Every row has a hidden score. In each pair, how much higher is the second row's than the first's? 15 means about the same, 30 much higher and 0 much lower. The score is a weighted sum of the row's numbers plus the product of two more (or one squared), each taken from its middle value.
tensor([48, 16, -40, -57, -2, 48, -4, 14, -26, -4, -13, 18, 52, 47, 7])
tensor([15, 0, -3, -10, 26, -17, 12, -42, -6, -14, 17, -2, 40, -48, -11]): 10
tensor([10, 20, -11, 41, 2, 48, -40, 32, -8, 8, 17, -17, 6, 18, -1])
tensor([-42, 28, -49, 24, -72, 34, -5, 18, 78, 26, -34, 50, -20, 28, -11]): 25
tensor([13, -12, 1, -14, 23, 6, 14, 20, -28, -27, 19, 22, -31, 43, -32])
tensor([-28, -24, -14, -4, 4, -3, -20, 71, -9, 51, 28, -54, -3, 37, 82]): 17
tensor([12, -20, 15, -7, -3, 13, -12, -27, -31, -10, 0, -8, 35, -26, -13])
tensor([5, 8, -19, -9, 10, 3, 21, -7, -13, 56, 4, 1, 3, -9, -11]): 12
tensor([29, 2, -52, -8, 47, 20, 3, -24, 13, 38, -6, 0, 13, 38, 52])
tensor([-6, 13, 24, -9, -5, -27, 32, 0, -7, 15, 8, 10, 11, 3, -16]): 24
tensor([9, 6, -17, -46, -24, -24, 21, -6, -31, 24, 7, 3, 4, -19, -36])
tensor([5, 22, 19, 10, -28, 15, -24, -28, 8, -24, 11, 13, 48, 34, -4]): 17
tensor([-42, 4, 6, 36, 44, -6, 9, 22, -5, 16, -2, 20, -33, 12, -20])
tensor([18, 39, 10, 25, 15, -14, 5, 31, 13, -22, -12, -10, -6, 33, 12]): 17
tensor([-38, 3, 35, 2, -46, -17, 15, -17, 13, 29, 13, -5, -37, -12, -22])
tensor([-7, 8, -12, -26, -9, -10, -9, -13, 3, 16, -8, 1, 31, -9, -31]): 16
tensor([38, 10, -62, -25, 47, 24, 23, 23, -26, 29, -12, -3, -4, 21, 20])
tensor([-20, 25, 25, 46, -127, 39, -75, -10, 37, -18, -11, 48, 19, 22, -8]): 28
tensor([-16, 7, 8, -30, 6, -35, 0, -21, 2, 29, 2, -20, 20, -13, -16])
tensor([6, 9, -23, -37, -33, -24, -9, 30, 11, -29, -8, 16, 30, -25, 11]): 16
tensor([-7, -13, 67, 35, 27, 100, -38, 2, 24, -11, 13, 10, 45, -23, 47])
tensor([-18, -1, 2, 0, 5, -17, 8, -47, -4, 8, -13, -1, -23, -36, -32]): 14
tensor([-3, -14, 20, 31, 27, -20, -1, 26, -15, -45, -7, 2, -34, 16, -18])
tensor([43, 4, -18, -17, 5, 19, -10, -15, -63, -7, -20, -6, -15, 72, 2]): 10
tensor([1, 53, -3, 3, -48, 36, -25, -10, -12, 42, 6, -1, -5, 18, 0])
tensor([15, 19, -46, 51, -13, 63, -20, 42, 33, 28, -37, -1, 36, -4, 32]): 19
tensor([-16, 5, -77, -44, -20, 21, -47, 58, -35, -8, -3, -22, 38, 54, 55])
tensor([3, 57, 4, 65, -28, -24, -92, 27, 65, 0, 7, -2, -52, -10, 12]): 3
tensor([-24, 16, 63, 38, 11, 81, 35, 29, 61, 50, -7, 41, 77, 29, 39])
tensor([-45, -21, 52, 38, 46, 29, -47, -21, 47, 52, -2, 26, -36, -16, -21]): 21
tensor([-125, -78, 5, -16, 64, 3, 44, -57, -34, -12, 12, 7, 27, -17, 109])
tensor([-18, -9, -22, 9, -7, -41, 22, 58, -13, -35, -11, -53, 15, 18, -2]): 19
tensor([3, 12, 15, 29, 10, 73, -67, 52, 39, 36, 7, 15, 28, 27, 59])
tensor([-19, -8, 40, -24, -11, -6, 50, -34, 1, -4, 10, 8, -1, -76, -33]): 2
tensor([24, 6, 30, 1, 2, 26, 7, -19, -34, -26, -12, -9, -9, -41, 14])
tensor([16, 15, -49, -29, 5, 13, 9, -23, -12, 14, 6, -12, -6, 19, -13]): 15
tensor([-3, 62, -40, 61, 9, 39, -15, 50, 1, 1, -25, -20, -9, 35, -36])
tensor([3, -8, -29, -31, -6, -43, 0, -23, -33, -51, 1, 7, 17, -20, -35]): 19
tensor([-7, 21, 17, -39, -20, -29, 11, 10, 1, 26, -9, 10, -14, -18, -1])
tensor([4, -1, 13, 34, -37, 5, 11, -41, 15, -48, 27, 47, 16, -19, 39]): 14
tensor([-23, -19, -3, -16, 1, -18, 35, -40, 8, -39, 32, -1, 23, -50, -5])
tensor([-32, 19, -15, -48, -6, 17, 42, -5, 1, 6, -10, -15, 64, 21, 9]): 18
tensor([24, 23, -10, 2, -42, 19, -20, 11, -36, 4, 0, 26, 52, 29, 4])
tensor([19, -7, 19, -37, -44, -12, 6, 15, 10, 15, -3, 1, -14, -50, -18]): 15
tensor([59, 38, -18, 83, 3, 89, -76, 96, -18, -43, -15, 29, -11, 41, 96])
tensor([28, 12, -73, 1, -7, 58, 30, 36, 33, -21, -16, 70, 23, -3, 41]): 16
tensor([-16, 10, 20, -23, 6, 19, 7, -31, -49, -7, -21, -39, 27, -52, 38])
tensor([-20, 23, -32, -18, 1, -10, 28, 9, -5, 21, 5, -17, 52, 18, 12]): 16
tensor([25, -17, -28, -12, -25, 39, 5, 8, -14, 35, 17, 10, 6, -24, -14])
tensor([-12, -44, 48, -1, -12, -7, 21, -12, -42, 7, 11, -75, -26, -24, 29]): 15
tensor([-12, 15, 27, -20, -25, -22, 1, -29, 5, -3, 2, 9, -21, -8, -48])
tensor([5, 8, 41, -20, 7, -7, 7, 8, 17, -23, -6, 1, -22, 21, 10]): 15
tensor([-27, -1, 53, 47, 48, 65, -18, 35, 88, -1, -29, 45, -47, -66, 26])
tensor([6, 21, -14, 55, 3, -16, -18, -11, -30, -45, -29, -49, -27, 66, 17]): 21
tensor([-13, 8, -16, -40, -10, -32, 13, -18, -5, -39, -2, -11, 15, 11, -27])
tensor([39, 15, -46, 54, -1, 46, -41, 40, 18, -32, 14, 42, -12, 11, 57]): 8
tensor([-27, -13, 50, -3, -9, 55, -9, -30, -18, -5, -31, -46, -12, -57, 20])
tensor([54, -7, -25, 13, -11, -30, 11, -3, -68, -60, -21, 16, 49, -40, 13]): 19
tensor([29, -23, -8, 15, -4, 1, 0, -66, -40, -73, 57, 32, -5, -39, 65])
tensor([-39, 3, -31, -22, 22, -1, 23, -42, -32, 59, 24, -25, -57, -46, -12]): 9
tensor([-7, 18, 3, -27, -21, -15, -16, -13, 30, -11, -5, -28, 19, -1, -23])
tensor([-33, -21, 31, 12, 16, -2, 20, -11, 40, 1, -3, 27, -62, -58, -14]): 12
tensor([24, -16, 2, -28, 73, -33, -8, 19, 48, 28, -14, -24, -16, 62, 7])
tensor([-2, 40, 42, 25, -19, 4, 6, 4, 58, 49, -16, -5, 28, 31, 22]): 27
tensor([-28, -8, 2, 32, -15, -19, 4, 11, 21, 24, -15, -29, -28, -17, -33])
tensor([1, -4, 32, 1, -35, -49, 17, 4, -9, -3, 4, 0, 5, -21, -21]): 15
tensor([16, -30, 4, 46, -3, -18, -8, 38, -17, -3, 18, 13, 12, 0, 43])
tensor([-49, -6, 48, 0, -73, 5, -10, -16, -9, -5, -9, -3, -48, -13, -49]): 19
tensor([21, -3, 13, -35, -21, -22, -13, 44, -46, -11, -1, 1, -40, -35, -35])
tensor([5, -5, 5, 32, 37, 17, 1, 58, -37, -43, -1, 14, -36, 11, 6]): 17
tensor([26, 3, 14, -24, 11, 41, -8, 5, 21, -7, 12, -14, 4, -14, 23])
tensor([71, 7, -1, 37, 44, -6, -11, 11, -48, -114, 5, 41, -76, -19, 41]): 19
tensor([-24, 2, -4, -22, 25, -26, 8, 7, 0, 14, 14, 3, 31, -20, -31])
tensor([-3, -10, 13, -34, 4, -42, 0, -30, 3, -4, 10, -9, 26, -12, -41]): 17
tensor([9, -31, -11, 15, 3, -55, 0, 14, -28, -26, -23, -26, 36, -5, -29])
tensor([-18, -3, 11, 28, -12, -16, 13, -41, -13, 6, 23, -30, 17, -30, 41]): 11
tensor([10, 9, 23, -17, 18, -34, 8, 9, 14, 25, -1, -8, 15, -3, -13])
tensor([34, -7, 19, 2, -28, -8, 34, 48, -35, -20, -8, -26, 37, -19, -19]): 18
tensor([-73, 62, -9, 39, 24, -2, 25, -21, 61, 88, -19, -4, 13, -8, -19])
tensor([-22, -9, 29, 45, 30, 4, 9, -3, 68, 8, -9, 30, -52, -49, 12]): 17
tensor([-7, -26, 11, 34, -50, 85, -50, 47, 2, 57, -12, 32, 30, 59, 80])
tensor([-6, 7, 9, -15, -5, -17, -4, -15, 5, 19, -10, -1, 36, -15, -9]): 3
tensor([-26, -31, 38, 11, -7, 16, -11, -50, -32, 23, -23, -41, -5, -54, 56])
tensor([-4, -15, 9, -34, -28, -30, -10, -8, 9, 18, 1, -24, -4, 10, -21]): 14
tensor([-5, -11, 9, 27, 43, -15, 1, 11, 42, 19, 5, 20, -20, -3, -3])
tensor([14, 70, -58, 12, 13, -32, -29, 61, 6, -30, 2, 24, 25, 69, 8]): 18
tensor([18, 7, 18, 2, 32, 38, -3, 3, 35, -4, 3, -8, 5, 13, 4])
tensor([25, -30, 25, 30, -11, -57, 8, 48, -31, 9, 6, -38, -55, -38, 36]): 18
tensor([33, 27, -20, 19, -9, 22, -10, 12, 0, -1, 0, 24, 59, 22, 21])
tensor([-6, -29, 8, 45, -6, -46, -7, 15, -3, 31, 7, -23, -4, -6, 29]): 14
tensor([3, -5, -8, -22, 9, -8, 29, -19, -6, 17, 8, -5, 10, -11, -10])
tensor([41, -7, 4, 17, 58, 76, 1, 88, -74, -40, -10, -29, -66, -2, 74]): 16
tensor([22, 11, 12, -29, -10, -33, 20, -10, 1, 11, 2, -9, 25, -2, -17])
tensor([13, -3, 34, 7, -13, -58, 14, -17, 32, -16, 26, -39, -35, 17, 1]): 12
tensor([-17, 16, 1, 47, 66, 45, -17, 14, 94, 29, 2, 40, -35, -56, 21])
tensor([-24, -4, 0, -44, -19, -5, 12, -8, -12, 21, 2, -22, 15, -10, -33]): 21
tensor([40, 7, -108, -14, 5, 32, 16, -21, -11, 16, -23, 13, 50, 44, 88])
tensor([-38, 15, -26, -27, 35, -4, 25, -6, -22, 42, 4, -6, 6, -12, -24]): 16
tensor([-14, 16, 10, -26, -3, -24, 22, -17, -25, 33, 6, 1, 15, -8, 8])
tensor([-4, 19, -29, -29, 10, -44, -7, -43, -36, -26, 13, 2, -27, 25, -16]): 19
tensor([-24, 0, 27, 3, -13, -17, 53, 46, -28, 26, -10, -33, 20, 2, 8])
tensor([21, -9, -16, -17, 4, -17, 13, 5, 2, 12, 11, 3, -3, -5, -27]): 12
tensor([-25, -16, 1, -6, 3, -18, -16, 8, 33, 6, 17, -25, 1, 17, 2])
tensor([-21, -8, 51, 5, 14, 38, 19, -31, -44, -6, -49, -68, 40, -53, 53]): 18
tensor([-6, 23, -17, -2, -46, 1, -30, 30, 7, 26, -12, 15, -3, -21, 5])
tensor([-2, -3, -7, -30, 12, -16, 6, -26, -25, -13, 11, 16, 17, -23, -18]): 12
tensor([31, 14, -13, 11, -7, -38, -19, -19, 17, -17, -8, -16, -1, -5, 13])
tensor([6, 21, 8, -8, -35, -16, -18, 3, 29, 13, -15, 8, -23, -19, -13]): 17
tensor([2, 7, 10, 34, 14, -15, 19, 5, -7, -29, -8, -15, -31, 3, -35])
tensor([-19, -21, -55, -36, -12, 43, -8, 34, 1, -4, 25, -11, -10, 55, 31]): 15
tensor([63, 27, -41, 18, 15, -6, -46, -38, -38, -8, -2, 24, -7, 0, 27])
tensor([-38, -21, 19, 37, -12, -24, 32, 22, -15, -41, -39, -32, 34, -50, -27]): 23
tensor([7, 30, 33, -17, 48, 11, 8, 32, 57, 3, 5, -19, -7, 17, -12])
tensor([-16, 13, 11, 23, 12, 6, 4, 37, -29, -10, -11, -13, -50, 22, -60]): 19
tensor([10, 12, 6, -20, -14, -6, 39, -28, -2, -11, 14, 14, 35, -34, 7])
tensor([12, 21, -22, -31, 12, -14, -4, -4, 0, 15, -14, 0, -17, 17, 4]): 16
tensor([-14, -34, -34, -59, -6, -7, 33, -62, -33, 40, 47, -1, -22, -25, 1])
tensor([6, 10, 37, 2, -30, 12, 0, 37, 23, 13, -12, 31, -44, -34, -28]): 20
tensor([18, 31, -9, 43, -85, 69, -40, 13, 14, 19, 15, 45, 71, 39, 18])
tensor([-10, 42, -45, -20, 72, 44, 45, -4, -29, 24, -54, -50, 19, 14, 67]): 12
tensor([-2, -20, 38, 18, 21, 47, 8, -7, -19, 12, -27, -32, 25, -92, 59])
tensor([-3, -39, 44, 17, 32, 38, -8, -46, -13, 31, 66, -38, -16, 27, 21]): 4
tensor([22, 30, -33, -7, 18, -10, 38, 28, -18, 20, -5, 21, -14, 6, 12])
tensor([82, -9, -24, 116, 81, 27, -21, 96, -88, -108, -26, 24, -113, 3, 68]): 22
tensor([18, -10, 4, 6, -4, -21, 25, -63, 21, -8, 19, -1, -4, -10, 26])
tensor([-2, 6, 6, -22, -10, -13, 1, -4, 11, 0, -10, 5, 14, -3, 2]): 21
tensor([-36, 3, -18, 0, 3, -47, 14, -31, -33, 22, 14, 0, -19, -23, 6])
tensor([64, -6, -19, 28, -12, -3, -14, -26, 4, -81, 19, 13, 6, -33, 32]): 16
tensor([22, -14, 17, -19, -3, -8, 19, -16, -10, -31, 12, 0, 13, -47, -13])
tensor([-4, -10, -9, -33, 0, 2, 10, 7, -8, -2, -8, -4, 33, -3, -34]): 19
tensor([-10, -13, 2, -51, -15, -2, -12, 19, -16, 15, -7, -19, 23, -4, 20])
tensor([12, -19, -5, -17, -36, -9, 25, 1, 24, 48, -8, -24, -18, -21, -27]): 9
tensor([-15, -5, -6, -2, -28, 7, -38, 12, 11, 24, 11, -7, 22, 17, 15])
tensor([-17, -14, 71, 17, 7, 54, 5, -8, -36, -38, -62, -61, 19, -127, 54]): 6
tensor([8, -7, -22, -47, 21, -39, -14, -66, -16, -31, 12, 20, -15, -8, -43])
tensor([-13, -7, 30, -12, -64, -29, -12, 46, -25, -5, -11, 18, 27, 16, -28]): 23
tensor([60, 17, -4, 6, -21, 108, -48, 67, 4, 32, -9, 38, 55, -16, 70])
tensor([-34, -4, 45, -27, -58, -4, -10, 2, 9, 38, 3, 9, 17, -4, -38]): 15
tensor([-18, 7, -6, 29, -31, -20, 8, 0, 37, 37, 6, -25, -24, 10, 61])
tensor([12, 8, -20, 7, -6, -25, -15, 1, -24, -17, 11, 31, 17, -4, 3]): 16
tensor([-42, 12, 15, 56, 54, 44, -4, 1, 60, 33, -2, 46, -18, -62, -7])
tensor([-33, 44, 5, 73, 15, 33, -34, 24, 101, 31, -33, 27, 23, -38, -2]): 21
tensor([-31, 3, 21, -33, -50, -12, -21, 23, -17, -2, -23, 23, 35, 36, -13])
tensor([-12, -11, 3, -19, 12, -23, 50, -55, -11, -27, 31, -4, 36, -16, 0]): 7
tensor([-9, -6, 0, -4, -2, -24, 7, -23, -18, -17, 11, -8, -1, -13, 16])
tensor([7, 18, 33, 22, 44, 26, -10, -21, 59, 29, 8, -1, 23, 21, -28]): 9
tensor([8, -7, 27, 3, 34, 22, 5, -5, 60, 17, 2, 27, -19, 7, 1])
tensor([-14, -15, 8, 8, -24, -45, -16, -7, 7, 1, -12, 5, -12, -24, -27]): 21
tensor([-7, 21, 24, 24, 7, -38, 23, 26, 29, 20, 9, -50, -15, 11, 39])
tensor([-18, 10, 16, 13, -37, 23, 13, 70, 12, -31, -19, 28, 17, 54, -9]): 24
tensor([-17, -21, 13, -13, -19, -17, 10, -23, 0, 7, 11, 25, 19, 2, -16])
tensor([3, 13, 23, -39, -8, 16, 2, -26, -19, -14, -16, -10, 35, -10, 12]): 15
tensor([-2, -3, -9, -18, -9, 26, 0, -36, -52, 27, -13, -11, 35, 46, -2])
tensor([3, -3, 17, 2, -24, -28, -3, 15, -6, -9, 9, -10, -34, 42, -49]): 16
tensor([21, -11, -9, -37, 5, 20, 13, -17, -10, -11, 21, 19, 15, 3, -20])
tensor([32, -15, 15, 17, -48, -58, 4, 7, 16, -1, -13, 14, 10, -16, 42]): 19
tensor([15, 11, 6, -34, -23, -14, 3, 28, -13, -32, 9, 4, 22, 1, 15])
tensor([-18, -1, 31, 3, -31, -6, 60, 12, -17, -19, -5, -18, 0, 23, -48]): 17
tensor([10, -12, 21, -34, -9, 29, 0, -18, -28, 0, 8, -31, 40, -11, 40])
tensor([52, -19, -40, -1, -17, 18, -9, 56, 2, -7, 3, 7, 11, 6, 14]): 15
tensor([7, 1, 6, -41, 0, -38, -4, -10, 4, 6, -2, -9, 14, -14, -38])
tensor([9, -9, 86, 6, 74, 5, 10, 11, 81, 4, 22, -8, -23, 9, -1]): 7
tensor([-33, -24, 76, 3, 21, 60, -10, -49, 25, 20, 0, 5, 0, -15, 12])
tensor([-7, 10, 20, -38, 49, -56, -16, -12, -16, 22, 11, 1, -8, 1, -45]): 11
tensor([-12, 9, 44, -26, -14, -22, -8, -3, -2, 47, 3, 19, -15, -30, -10])
tensor([-14, -22, -2, -38, -12, -17, 12, -19, -27, 1, 16, 9, 22, -20, -44]): 12
tensor([9, -10, 6, -21, 31, -13, 24, 9, -6, -11, 14, 14, 4, -24, -11])
tensor([-4, -3, -35, 16, -39, 11, -41, 4, 2, -5, 19, 14, 48, 30, 11]): 21
tensor([-1, -35, 10, -21, -29, -30, 41, -27, 1, 8, -1, 1, 47, -24, -11])
tensor([-1, -11, -7, -29, 13, 48, 20, 8, 39, 25, 8, 41, 3, -17, 14]): 15
tensor([8, 6, -9, -8, -22, -46, 24, -10, 17, 0, -2, 16, -10, -12, -7])
tensor([-23, 36, -22, -54, -18, -19, -10, 8, 10, 5, 0, 3, 10, 28, -13]): 16
tensor([-13, 20, -25, -8, 52, 17, -4, 9, 33, 6, 16, 40, -32, -15, -29])
tensor([-18, -19, 74, 25, 49, 3, -25, -13, 14, 19, 32, 14, 4, -6, 40]): 21
tensor([1, 7, 5, -33, 13, -48, -1, -31, 4, 8, 3, -10, 26, -25, 3])
tensor([9, 9, -26, 40, -43, -110, 32, 96, -73, -38, -52, -59, 11, -20, -31]): 29
tensor([16, -4, -1, 0, -34, 17, -16, 2, 12, -65, -9, 72, 11, 20, 12])
tensor([12, 3, 4, -13, 27, -13, 7, 29, -26, -9, 0, -7, -22, 9, 9]): 10
tensor([41, -10, -28, -27, 5, -18, -3, -45, -52, -18, -34, -27, -28, 78, 2])
tensor([6, -27, -5, -56, 8, -25, 14, -66, -49, 20, 49, -15, -17, -12, -17]): 19
tensor([32, 23, -14, 15, -39, 26, -33, 26, 0, -34, 0, 52, 31, 36, 50])
tensor([9, -9, 15, 3, 32, 4, 7, -8, 21, -10, 0, 9, -19, -6, -1]): 9
tensor([6, -18, 51, 12, -20, 18, 13, -54, -5, -9, 6, -62, -28, -26, 42])
tensor([-7, 45, -66, -1, -21, -1, -49, 55, -14, -16, 2, -23, -7, 56, 9]): 19
tensor([-2, -3, -3, -57, 3, -19, 19, -25, -16, 1, 12, 12, 30, -13, -19])
tensor([-62, -40, 45, -3, -81, -17, -8, -15, -12, 8, -4, 66, -4, 11, -21]): 27
tensor([-22, 1, 8, -14, 8, -9, 8, 6, -14, 22, 9, -11, 38, -29, -21])
tensor([-2, 31, -13, 48, -3, 22, -26, 28, 76, 5, -4, 13, 11, -15, -7]): 14
tensor([-19, 15, 15, -17, -5, -6, 15, -27, -18, -34, 2, 12, -22, -8, 13])
tensor([12, 4, -41, -10, 3, -18, 21, 10, -24, 22, -6, -22, -23, 15, -13]): 12
tensor([12, -18, -10, -6, -49, 21, -6, -1, 6, -9, 14, 17, 6, 24, 48])
tensor([13, -3, 17, -24, -6, -43, -4, -24, -3, -28, -20, -3, 24, -1, -24]): 16
tensor([33, 16, -15, -48, 0, 5, -5, -58, -29, -16, 13, 25, 19, 27, 20])
tensor([-8, 19, -32, -34, -35, -6, 3, 18, 4, 9, 1, -7, 26, 10, -29]): 17
tensor([-7, -23, 6, -18, 4, -13, 5, -24, -6, 0, 0, -25, 16, -15, -2])
tensor([-42, -1, 28, 0, 8, -12, 52, -60, -23, -19, 15, -35, 13, -35, 40]): 19
tensor([15, -7, 2, -12, -7, -41, -3, -19, -45, -46, 5, -16, -9, -26, 5])
tensor([23, -9, -11, -9, 21, -3, 5, 22, -53, -14, -13, -15, -59, -2, 20]): 13
tensor([14, 5, -43, -50, 4, 21, -16, -5, -23, -13, -8, 1, 25, 8, -48])
tensor([-21, 3, 14, -26, 4, -29, 0, 1, 4, 12, 21, -1, 34, -15, -23]): 13
tensor([1, -59, -24, 52, 8, -47, -10, 10, 38, 32, -6, -21, 9, 5, 32])
tensor([-6, -9, 9, -33, -9, -19, 15, -7, -18, 10, 11, -21, 16, -17, -25]): 21
tensor([9, 1, 17, 28, 40, 17, -20, 16, 45, 4, 15, 11, -24, -18, 6])
tensor([-31, 1, 40, 42, 60, 51, -9, -19, 81, 38, 0, 2, -23, -70, 5]): 15
tensor([-28, 4, 1, -38, -13, -34, -13, -3, 2, 30, 15, -5, 18, 0, -22])
tensor([-21, 52, -60, -6, -18, 75, 12, 49, 59, 61, -47, 21, 44, 16, -84]): 16
tensor([-11, -11, 49, 20, -3, 3, -30, -65, 7, 46, -16, 12, -47, -23, -59])
tensor([16, -1, 1, 22, 9, 28, -36, -47, 18, -24, 8, 59, 8, -31, -27]): 9
tensor([46, 36, -30, -7, -30, 12, -18, 36, -32, 46, -15, 5, 5, 20, 0])
tensor([-18, -24, 76, 1, -40, -6, 8, 18, 6, 1, 10, 31, 6, 35, 14]): 17
tensor([-32, 20, 22, 47, -28, 30, -34, -13, 73, 29, -3, 34, 11, -21, -37])
tensor([-15, -7, 35, -8, 30, 2, 17, 6, 19, 10, 4, 16, 17, 19, -22]): 11
tensor([-2, 0, 25, -13, 5, 19, 10, -15, -16, -14, 3, -8, 27, -4, 16])
tensor([-6, -1, -8, -31, -1, -23, 10, -20, -12, 24, -2, -12, 21, -4, -8]): 15
tensor([27, -16, 1, -7, -39, 7, 46, -49, 4, -4, 1, -37, -17, -6, 9])
tensor([-16, -1, 26, -41, 17, -4, 29, -4, -10, 22, 0, -4, 17, -39, -5]): 17
tensor([-47, 21, 33, 11, 35, -2, 16, 6, 12, 118, 14, -40, -21, -8, -21])
tensor([-27, -48, -49, -34, -10, 46, 10, 40, 12, 32, 27, -18, 20, 56, 59]): 16
tensor([0, -62, 4, 45, -56, -29, -34, 9, 38, 4, -18, 4, 12, 7, 51])
tensor([20, -55, -6, 28, -30, -23, -60, 24, 37, 34, 25, -64, 9, -2, 97]): 12
tensor([-29, 3, 21, 19, 24, -11, 19, 14, -16, -5, -8, -13, -80, -22, -9])
tensor([4, 7, -39, -31, 22, 19, -11, 23, -21, -35, -13, 12, 26, 55, -36]): 19
tensor([-40, 28, -7, -25, 40, -65, -5, -17, 8, -2, -8, -30, -21, -8, -6])
tensor([-19, 0, 19, 13, 17, 5, 5, 42, -15, 3, -12, 6, -35, 4, 5]): 16
tensor([44, 27, -4, 13, -46, 41, -15, 14, -14, 8, 4, 42, 57, 4, 14])
tensor([-15, -1, 24, -7, -6, -20, 20, -9, 3, 9, 4, -4, 13, -5, 2]): 15
tensor([27, -28, 3, 2, -17, -29, 9, 5, 18, -13, 4, -3, 20, -23, 5])
tensor([-7, 18, -16, 1, 20, 24, 6, 44, 15, -36, -23, 6, -7, 14, -2]): 16
tensor([22, -6, -35, -26, -7, -7, 23, -3, -40, 9, 5, -11, 23, -7, -27])
tensor([-18, -3, -5, -23, -4, -10, -2, -24, 25, 4, -5, 6, 9, -14, -47]): 16
tensor([-36, -20, 3, 19, 11, -7, 35, -59, -10, -33, 24, 19, -8, -55, 25])
tensor([-14, 9, 0, -20, -7, -9, 18, -18, 17, 2, -5, -15, 21, 1, -7]): 16
tensor([1, -6, -11, -65, -6, -42, 18, -75, -57, 20, 34, -17, -20, 20, -36])
tensor([-13, -33, 10, -12, -17, 16, -15, 28, 0, 22, 17, -10, 6, 17, 60]): 20
tensor([9, -18, 41, 18, 9, -11, 25, -42, -42, -9, 18, -8, 1, -33, 23])
tensor([14, 5, 6, 13, 40, -15, 1, 26, -42, -52, -1, 18, -37, 1, -10]): 17
